Named turns come first, each shown by rows before and after it. Which turns, in which order, take the first row of each pair that follows to the second? Write the first one first, as in the answered first pair.
turn k_109:
[-31  -7   3  12 -11  15  11  -9  21   6  20   6  -8   0 -10 -11  12  20] => [-31 -12   0   6  -9  12  26  -9  17  -1  23  -5 -10  -4 -19  -9   8  20]
[-20   0  35  43  12 -26 -35  15  34 -30 -21  43   6  14  30  -3  10 -32] => [-14 -18  22 -16  34 -46  37  21  20 -49 -10 -12   5  -9  -4  15 -17 -46]
[-1 -2 26 30 10 -5 -4 -7 26 -9 19  2  9  4 35 -8 25  4] => [  5  -8   5 -27  16  -6  44  -9  -3 -17  15 -30  -2 -10   0   4  -1  -3]
turn k_989:
[ 20  21  -6  23  19  -7  -8  14 -18   5 -10  11  30  -5  16  22  -4   4] => [ 17   9 -15  20  28 -15   8  12 -14   6  15  -8  30  -7  11  33  -9  -1]
[-37  21  10 -22   8  12  -3  -2  -4 -18 -19  40 -18  -2  -6  16 -30 -34] => [-14  19  10 -38   8  11  26  12 -22 -22 -41  20  -5 -19 -13  20 -21 -20]
[-27   9 -10 -31   9  24 -43  -8  -1   2 -30   5 -18  -1 -15   5 -32 -42] => [ -2  10 -12 -45   8  26 -15   7 -19  -2 -58 -13  -1 -13 -21  11 -24 -30]
turn k_480:
[  7   8  -1 -11  -8  -1  23  -8  -7  -9   3 -14 -10 -14  -2  -8  14  19] => [ -4  -1  10  -9  11 -12  26  -7   8 -21   2 -11   5 -15   9   2  13   1]
[ 20   6   7  21   8 -13  34   8  26 -14 -33  -2  21 -10  21  -1  28  16] => [ 17  -2   5  31  23  -9  10  17  30   0 -35   6  31  -1  27   8  17   0]
[-57   2  -6   8  -5 -34 -15 -21  60  -2  51  13  -7  16   1 -14  39 -29] => [-51  -2 -19  17  -5 -25 -38 -10  52  18  47  18  -4  26  -1  -9  32 -30]
turn k_284:
[ -5 -20  -5  -2 -16 -13  17   6   6  18   5 -14  -2  -4 -39   6 -17  10] => [ -5 -17   4  12 -21 -18  25   4  16   9  10  -9   5  -5 -28  -2   3  23]
[-11 -15 -12 -29  18  -4  12   2 -32 -15  23 -11   7   5 -27  14 -41 -16] => [  5  -1   7 -20  -8 -19  39  -9 -21 -37  35 -12   3  -6 -11  -9  -6  16]
[ -2   8  21  25  12 -19  18 -23   8  -9  13   3  11   0  14  -3  24   3] => [-10  -2  13  25  32 -10  -8  -9   5   5   8  10  14   7  10  11   2 -23]
Pairs:
(two turns a pair)
[-46  16  -1 -15  -4  -4 -17 -26  12 -34  14  16 -26   6  -6  -5 -36 -30] => [-46   4   1  10   5 -10 -28 -18  26 -28  26  17 -18  10   6  -1 -26 -33] => k_480 k_109
[ 18   7  -7   8 -22  12 -45  14 -17  42 -18  16  -8  22 -16 -29   3  30] => [ 36 -11  -9  17 -12  -1 -22  28  -5  44  -2  -8   9  13 -10 -22  18  36] => k_989 k_109
[  3 -18   4 -17  27  -1  26  -7   2  -7   5   0  10 -14  -8  26   2 -14] => [ 13  13   3 -19 -16  17  15 -20 -18  -8 -14  22 -14 -10  -9   0  13  15] => k_109 k_284
[  1   3  19 -41  17   1  -3  -9  -9 -26 -44  20  44 -11   6  25  -5 -23] => [ 15  11  -7 -37  -5  23 -30  -1 -30  12 -50  24  27   0 -13  13 -11  -3] => k_480 k_480
[-22   3  27 -45 -32  -1  67 -30  10 -45 -17  14 -28 -24 -16 -13   0 -11] => [-40   3  25 -37  -7  18  19 -20  12 -31 -47  47 -20 -11  -8   4 -25 -49] => k_480 k_109
[ 20  -5   5  -7  27  -1  28  22  -4 -21 -46   1  27  -5  20  26  16  -3] => [ -6   5 -32 -41  17  18   5  -5 -27 -10 -23  -2 -24   4 -20  14 -32 -16] => k_989 k_109
[-15 -22 -30 -23  18  -8  -5   0  -7   9  27   8   8   7  -5  24 -28   9] => [ -7   3 -21 -16 -21   8 -15 -11 -15   6  16  26 -11  14  -1  -1  -7  39] => k_284 k_109
[  9  15   9 -25  -8 -12  15 -24  -2  -7  11 -38  -2 -11  -5 -13  26  26] => [-25   9  17  -9   8 -19 -11 -38  26 -14  30 -16  -5  -4  10  -7  16  -2] => k_989 k_480
[ -3 -31 -21 -32  -6 -31   8  14  -8  19  38 -45  -4  13 -22  12 -18  18] => [  7  -3 -19 -35 -42 -16   0   3 -26  22  13 -24 -22  20 -24 -11  -4  43] => k_284 k_109
[ 13  18   6  25  12  34 -23  30  -8  25 -19  28   4 -12  11  32 -10  28] => [ 15   6  -1 -11  24  23  26  34 -19  13  -9  -7   3 -28 -15  44 -24  21] => k_109 k_109
[ -3  -1  10  10  19  13 -27  15  -2  12 -29  21  13   6   7  25 -12 -24] => [ 10  -8  -5   9  12  19 -26  24 -12  33 -13   7   7   6  -9  20 -17 -15] => k_109 k_480
[  0   7  13 -29 -15 -16  16  -1 -20 -35 -51   1  11 -39   8  10 -46  -8] => [ -4   2   1 -13  -8  -5 -21   8 -22  -8 -55   8  18 -30  10  17 -58 -20] => k_480 k_480
[-16  -1   3   5 -15 -10  24 -28  14 -25  51  -8 -31  -3  -6 -10  15  12] => [-12   8  15  31 -19  -2  -1 -23  22 -19  40  18 -22   6  16 -12  29  16] => k_109 k_284
[ 32 -37 -23 -13 -13   0 -35  13  -6  37  20 -29  27 -23  -8  35 -15  16] => [ 26 -13 -11   2 -26  23 -66   2 -11  37  -9   6  26 -11   4  24  -9  20] => k_989 k_989
[ 17  -4  13 -21  23 -16 -16  16 -22  -1  -2  35  12   7  27  14  32   9] => [ 26 -21  -1 -25  30 -25   3  20 -22  11  18   8   9   3  15  24  23  10] => k_480 k_989
[ -6  -2  18  -4  18   6  19  25  -4 -24 -41  12  29  -8  19  22   3 -10] => [-38 -11  16  10  26  -4  -7   9  22 -25   7  24   4   5  21  18 -10 -33] => k_989 k_989
[  8   2 -12   0  -5  11 -12   9 -13  19  24  22 -15   7 -15   9 -26 -17] => [ 14  -1   8  31   1   5 -14  15   1  16  17  26  12   4  12  13   2 -11] => k_989 k_109
[ -5  10  -4  -2 -53  -6  10   2  -2  27  38  -4 -22 -13 -13 -27   3  31] => [-31  23  25   7 -46 -12   9 -10  18   0  25  23 -18 -14  10 -27  14  18] => k_480 k_989
[-46   4   5  48 -11  17  -4  -3  20  38  26  14 -27  -9   5 -16  15  19] => [-17  22  13  31 -26  22  21   6  -2  29 -13  15 -14 -22   3 -23  32  42] => k_480 k_989
[ -7   7  -4  17  -3  26 -45  -1  -7  15 -23  30   0  10   2  -3   3 -13] => [ -1  19 -11 -30 -22  15   7 -18 -28  -9 -16   3 -21  -4 -22 -13  -2   0] => k_284 k_480
[  0   8  19   0  16  12  15  11 -14 -24 -48  13  27  -8  12  21 -17 -21] => [  5  14  24  -5   1   7  40   0 -20 -37 -45   6  17 -16   9  10  -2  -4] => k_284 k_284
[  7 -25 -46  -9   4  -1  -8   8 -10  35  22 -42  -9   0 -33  -2  -9  21] => [ -6 -25 -19 -23  19 -28  35  -4  10 -12  30 -50  -2 -18 -12   6   3   9] => k_480 k_480
[  6 -25   5  18   0 -14   7  -5  20  -4  37 -26  -2  -5  -2   1  32   5] => [ 10 -31 -11  27   6   0 -25   8  13  26  31 -18   2   8 -11   5  15  -1] => k_284 k_480
